(in the rows, 128 means zero)
The rows below come in pairs that one turn or mirror swaps. Which row does each named row swap with?
j235: [140  96 130 145 140 115 111 126 120 101  98 111 118 107 145 135 106  81
 148 123 129 132]
j361: [119 125 106 125 138 144 142 129  98 125 108 129 114 129 171 112 127 152
 112 108 148 133]
j913: [123 115 129 152 104 126 134 172 134 148 110 123 118 129 129 126 116  96
 101 124 124 154]
j840: [140  93 119 156 101 129 143 156 124 139 108 114 118 117 123 133 114 109
 129 129 118 159]
j152: [111 131  92 115 130 118 133 144 109 126 106 142 115 121 156 106 140 136
  98 136 171 137]
j49: [145 117 106 129 157 105 110 132 128 120 125 139 135 152 183 127 123 114
 129 128 132 158]
j822: [ 96  92 136 129 146 107 125 115 110 133 100 112 109 102 137 143 102 109
 150 130 130 157]
j2: [137 102 135 144 140 114 107 123 120 100  97 112 115 110 150 142 108  81
 143 126 125 133]
j258: [125 125 110 111 139 135 137 111  99 127 130 103 152 131 140 113 136 119
 141 150 146 133]
j835: [146  92 131 137 147 100 121 130 122 104  90 121 117 111 153 150 115  94
 152 127 133 129]
j328: [121 116 139 130 156 112 147 118 122 135 113 100 121 105 133  99 119 118
 134 104 168 167]
j901: [106 105 134 168 145  96 119 129 129 142 117 139  96 144 176 145 128 116
 105 127 144 150]
j553: [122 136 139 113 131 122 127 124 109 114 120  81 114 130 164 131 126 127
 129 168 131 144]
j75: [122 131 107 125 145 142 155 125 100 128 106 122 113 121 170 110 126 149
 116 106 150 136]
j467: [111 118 126 154 110 124 132 172 144 151 114 134 116 126 127 127 117  99
  98 127 131 149]
j175: [149 134 113 119 141 142 132 141 116 124  98 151  97 129 147 114 115 137
 138 160 149 143]
j782: [127 120 157 130 116  90 125 146 107 110 129 139 116 144 176 113 120 107
 129 131 126 140]
j684: [145 120 114 108 128 124 132 155 117 123 123 142 117 108 113 113 113 132
 121 129 143 111]
j660: [111  96 102 133 117  91 151 139 139 133 113 119 111 129 155 132  92 145
 115 129 144 162]
j219: [139 109 112 149 169 129 136 120 117 134 100 104 122 130 146 134 122 120
 137 147  96 145]
j365: [117  99 137 146 126 143 118 142 102 160 135 109 129 149 154 121 125  93
 117 114 139 137]
j460: [116 123 151 136 139 103 160 140 126 115  99 109 100 119 129 128 113 125
 101 143 168 114]
j232: [113 122 147 137 131 103 161 145 125 109 102 114  95 116 127 123 112 124
 104 146 163 115]
j729: [113 138 147 133 162 105 138 133  95 141 111 119 101 128 128 137 130 103
 130 159 162 155]
j430: [133  90 125 137 158  83 131 132 111 121 101 139 130 135 166 156 125 119
 149 131 154 145]
j914: [ 80  93 110 138 120  97 130 131 108 144 125 135 123 118 154 132 131 119
 107 129 133 151]
j403: [115 143 146 127 162 120 138 133  99 142 112 123 104 125 127 133 133 104
 135 166 164 153]
j588: [109 130 102 105 159 120 109 130 121 136 109 118 132 128 154 141 109 113
  93 128 163 111]
j513: [130 102 104 148 121 124 114 142 117 149 117 105 144 144 152 120 139  80
 123 136 147 157]
j802: [141 140  99 129 132 158 120 139 128 121  90 128 143 121 159 116 123 123
 137 141 143 144]
j122: [146 116 129 111 139 129 107 158 123 118 133 136  96 104 137 141 134 112
 113 155 132 122]
j689: [147  96 110 151 135 122 153 150 147 129 112  97 112 114 135 156 131 129
 116 130 144 151]
j197: [134 126 119  97 135 125 103 132 117 133 139 109 117 125 133 109  95 103
 138 157 139 141]
j274: [122 104 123 163 122 102 142 129 146  90 101 121 123 118 153 130 108 135
 102 141 145 141]
j359: [112 124 144 150 121 133 154 124 128 134  95 114 123 145 147 124 145 140
  91 132 152 145]
j631: [115 128 156 132 146 101 156 142 117 124 101 111  85 115 121 132 120 109
 116 150 163 123]
j848: [126 118 127 129 152 130  84 118 118 127 118 132 136 132 149 124 139 100
 114 104 125 127]
j55: [101 121 116 148 127 119 124 174 140 159 118 134 131 134 138 124 119 107
  92 124 152 135]
j469: [111  93 141 126 162 107 133 142 122 155 117 141 109 122 144 122 124 139
  99 158 132 111]
j883: [156 127 105 112 131 147 127 144 137 115 101 137 142 115 139 115 118 125
 136 130 144 127]
j628: [127 125 134 142 149 125  99 126 134 106 131 107 122 108 119 113 108  88
 111 152 147 133]
j236: [112 127 135 131 156 121 136 135 131 158 125 124 107 133 150 106 125 121
  99 151 171 175]
j955: [143 139 132 131 172 136 121 105 121 128 119 112 118 140 153 119 131 124
 134 147 168 135]
j62: [110 122 147 113 138  94 155 135 107 117 119 113 123 145 135 137 107 130
 139 151 140 109]
j941: [120 100 142 142 125 134 117 148 105 162 136 115 126 144 165 118 128  87
 114 118 137 132]
j162: [128  96 110 159 146 109 123 164 137 162 123 131 115 146 128 136 110  97
 121 121 146 150]
j789: [157 125 109 107 132 140 128 145 130 116 101 138 139 110 135 107 116 130
 128 120 147 125]
j373: [151 131 105 150 140  90 130 140 127 108 115 103 120 137 155 106 131 148
 124 121 159 133]
j447: [ 98  87 122 121 151  86 114 130 129 137 127  97 123 110 161 144 118 128
 108 112 145 138]
j129: [127  93 119 143 158  81 132 138 118 125 103 145 131 136 166 161 124 119
 142 126 149 142]
j715: [126 108 144 152 125 110  87 143 119 142 123 114 100 113 150  97 132 105
 118 142 154 158]
j266: [109 118 119 140 122 139 125 124 123 143  85 101 126 141 175 150 114 104
 106 157 142 153]

j835 pairs with j631
j129 pairs with j403
j513 pairs with j152
j802 pairs with j55
j266 pairs with j588
j328 pairs with j782

The rows below come in pairs that one turn or mirror swaps. Which row does each named row swap with?
j20: [143 139 107 138  89 115 143 135  90 135 107 151 123 154 163  85 141]
j702: [139 136 111 160  74 115 131 155 151 118 105 121 104 151 122  91 124]
j965: [137 124 102 132  81 146 126 152 117 151  79 134 112 111 110 113 179]
j646: [110 125 116 137 101 161 157 152 126 136 112 126 120 133 125 119 169]
j967: [146 133 106 146  67 131 132 160 146 128  99 125 109 153 103  93 130]
j589: [113 128 110 145 106 158 157 144 138 128 115 126 123 118 138 120 157]
j542: [157 138 104 158 105  82 124 131 107 138 110 158 105 148 129 115 149]
j127: [145 123 105 142  94 145 109 159  98 155  89 136 104 125 119 119 185]
j161: [141 136 141 165  59 109 128 159 125 152 105 159 129 133 113 129 128]
j435: [111 134 111 131 106 160 151 145 127 136 122 120 124 141 143 114 160]
j61: [148 167 115 148 120 131 102 151 102 145 135 137 133 131 136 123 166]
j529: [116 131 114 132  99 156 164 147 121 135 123 122 133 127 132 113 155]
j23: [135 169 116 146 117 136  96 136 100 152 131 134 126 126 138 122 162]
j757: [147 135 108 166  92  89 124 128 110 144 112 163  98 148 129 101 155]
j151: [140 142 121 155  66 134 133 165 139 115 108 132  96 162 117  99 131]
j223: [138 144 111 151  75 119 131 162 152 121  97 130 111 151 106  92 125]
j703: [113 128 109 131 108 164 156 148 122 134 121 119 125 132 132 115 149]
j250: [143 136 116 162  63 124 137 163 152 127 106 122 104 143 110  99 132]
j81: [141 135 110 143  84 118 148 142  92 131 117 161 122 151 158  88 130]
j438: [145 116 110 134  83 144 115 147 105 145  77 139 111 114 120 105 182]
j940: [144 161 113 148 116 144  93 136 103 149 131 137 129 126 134 123 160]
j100: [134 137 109 160  73 121 136 164 149 120 105 134 110 156 116  92 121]
j945: [126 159 103 114  95 134 141 145 159 128 105 145 139 129 142 116 147]
j470: [133 160 122 139 111 118  97 135 133 131 101 144 117 126 137  94 112]
j413: [148 144 101 161  83  84 125 122 113 140 103 161 106 152 131 116 151]
j93: [153 135 103 168  93  90 121 125 109 143 112 168 108 154 132 112 147]
j423: [148 112 109 134  85 145 120 162 113 130  90 135 119 116 116 118 184]
j928: [112 124 119 141 100 156 163 150 130 145 117 126 140 131 124 120 150]
j521: [145 131 140 154  63 117 133 175 139 158 113 149 110 137 126 141 143]
j415: [137 129 132 127  72 121 125 136 116 104 114 122 126 147 141 105 119]
j892: [133 135 146 162  52 123 134 167 129 161 105 139 123 134 119 127 143]
j349: [144 132 136 175  66 109 121 166 125 170 113 145 115 126 134 132 145]
j995: [122 154  91 117  96 134 135 147 157 135 105 147 130 139 151 112 147]
j217: [147 137 134 156  61 118 131 159 133 160 104 157 126 136 126 150 136]
j510: [129 156 112 146 115 141  92 148 104 148 134 126 122 127 139 123 167]
j626: [128 150 109 125  94 129 145 130  99 139 122 163 122 142 161  87 145]
j311: [132 166 116 138 122 126 102 142 133 148  99 130 125 129 146 108 121]
j665: [141 140 145 157  58 121 125 163 133 174 106 148 118 129 131 131 143]
j307: [143 130 103 168  86  81 121 136 116 142 114 157  97 153 138 110 149]
j817: [130 163 108 135 123 138 103 147 133 139 104 143 121 121 137 111 114]
j722: [137 157 155 158  67 102 115 135 118 157 117 149 136 133 122 123 148]
j699: [131 164 121 148 117 141  98 142 105 154 138 136 121 124 133 119 163]
j627: [156 135 102 167  95  85 127 129 117 135 115 162  99 144 131 111 141]
j658: [141 134  98 122  90 158 125 149 104 148  93 146 121 112 111 115 175]
j859: [145 147 103 121  89 126 117 124 111 153  92 148 113 120 114 108 187]
j533: [133 168 119 143 108 137  98 137 101 147 129 128 137 129 133 127 165]
j982: [154 124 104 130  78 149 116 151 105 136  84 143 130 119 117 123 174]
j503: [139 162 114 146 122 148 103 150 104 140 138 139 128 133 140 125 166]
j158: [147 145 106 166  93  84 119 128 109 142 108 160 103 149 133 104 149]
j956: [142 133 133 116  69 121 136 139 117 101 108 130 127 147 128 102 127]

j161 pairs with j658
j250 pairs with j646
j127 pairs with j349
j859 pairs with j722
j438 pairs with j665

